Each path below is one point turned by a fixed rotation once a step. After each direction that follows a path, write how fast that rotation turns it, in deg/step (0 if it stays still).
Each turn is a multiple of 5 degrees from 10 to 175, or 0.
Each row of a path follows its step; steps can be skipped.

step 0: [ 18 -10  18 -17 -21 -10  12   9 -35  16 -14   3  28  11   9  19   4  -2
 -14  19  15 -16  -9 -12  26  13   2 -18   1 -26   5  16 -23   2 -22 -10
   9 -13   9 -20  -4   5   4  -8   4  -1  13  -4  10  10]
step 1: [ -4   8  10 -31  17 -24   7   9  11  -9  -8  10  22  17  23  43  -1 -11
   5   4   2 -33  -3   4 -17   0 -20   4   4 -13   2   7  -1 -29  -5  -7
  -7   3  -5  -8   0  11 -13 -32 -17   5 -13   1   2   0]
step 2: [ -8  -2  10 -32  18  11  13  19   2 -13 -18 -13  -4   5  -1   9 -13  12
   2  -2 -19  27 -13  -1 -27   9 -13  -8   1   0  34 -13  -7 -12  16   1
 -15   0  13  11  27   9  18 -30 -16  -9  -3 -21  -2  16]
step 3: [ -2  -6  29 -17   0   1  15  -6 -13  15 -20   1  -6  -3   5 -12  -6  14
   1   6 -22  28  10  -3  20  23  -9  -4  -8 -17  15   3 -11  21  22 -31
 -12 -10  -9   7 -16  28  16  -7 -17  34  14   3  -8  -2]
step 4: [ 19  -2   5 -22   5 -17  -4 -28 -19 -11   2  15   8 -24   7   5  11 -12
  15   2 -10  -3   3  17  -9   8  -6 -20   7   0  -3   5 -12  22   6  -8
  26 -28 -17  16 -19   6 -13 -23 -19  17 -24   2   7 -22]
step 5: [  7 -11  -9 -10   2  -9 -14  -8 -21  10 -23  -3   8 -28  15  -4  29  26
 -13   4 -13 -12   2   0 -21   1 -26 -13  -4  -5   5   7  -4  -4  -7  11
  13 -11  11  24   7 -24   6 -37   4 -20   2   1  22  23]
step 6: [-22  24  -1 -25 -15   9 -14   7 -24   8 -19   6  -7  10  20  20  -1  26
 -18  32 -12 -15  31   6  -1 -22   3  -3  -2 -16   3  -8  -6   3   1 -28
  -6  -7   0  -9   8  -8  11 -16   7   6  15  16   1  19]
step 7: [ -3  22  -6 -31   2   0 -18  -7   4  -3 -14 -22  -5   1   6   2 -14 -38
   9  38   0 -10   7  -2 -13   4  -1  -9  -9  15  17 -14 -16 -24   3 -17
  11 -18 -34 -14  13   6   7  -5  -8  20  -2 -12   1  -5]
step 8: [  8 -11   1 -22  -9   3  16 -20  16   0 -41 -10 -15 -20  20 -11 -14 -19
  -7  19   3  27 -13 -30  -8  19 -12   0  -2  -4 -21   2  -1  -7   7  15
   0 -20   6  -4  13 -17   1 -19 -29   1   2  -4  -7   6]
step 9: [ 18  -8  33   0 -12  12 -22   8 -20 -14  -1  17   9   2  19  16 -12  -5
 -11   6 -11  21  -1 -22  -1   6 -15 -15   1  -4 -23  -6  -2  19  15 -19
 -19 -32  14 -13 -28 -12  -5 -17  -4  -2   2  10  -5  21]
[-1 -3  8 -1  1  3 -6  3  2  0 -1  3 -2 -8  5  3 -4 -1 -3 -6 -5 -7 -6 -1
 -4 -5 -1 -6  4 -5 -5  6  6 -2 -7  7 -5  3 -2  3 -4 -6 -5 -5 -1 -1  2 -4
 -3  0]
95
[ 3 -7  3  1  2 -7  9  7  0 -2  4  5  5  0  5  5 -2  6  9 -5  4  0 -4 -5
  1 -1 -3  1  5  2  8  4 -4  3 -1 -1 -4  2  2  3  3  6  0  2 -1  5 -1 -4
 -4  2]
35
[ -3   0   0   6   7  -4  -2  -2   7   3   3   4  -3  -2   5  -6   4   1
  -1   4   2   1  -4  -4   2   7  -3   4  -5  -9  -1   1  -5 -10  -3  -3
  -2   5   0   4  -1  -2   4  -2   2  10   2   6   4   1]
155
[  1   7  -1  -5  -8  -1  -1  -2   4   3  -4  -3   2   2  -2   4   0   3
   3  -2  -4  -7   4  -1   1   1   4   6   4   1  -1  -3  -5  -6  -6  -1
 -11   3   4   0   4   1   2  -3  10   2  -8  -6   4  -1]
70
[-10  -1   1  -3  -2   0  -2   6   0  -2  10  -3   3  -1   4   7  11   7
  -5  -6   3   3   0   3  -9   0  -4   6  -5   3  -4  -2   1  -3   6  -1
  -4  -3   2  -5  -1  -3  -1  -1   0  -1   1  -1   1   3]
90
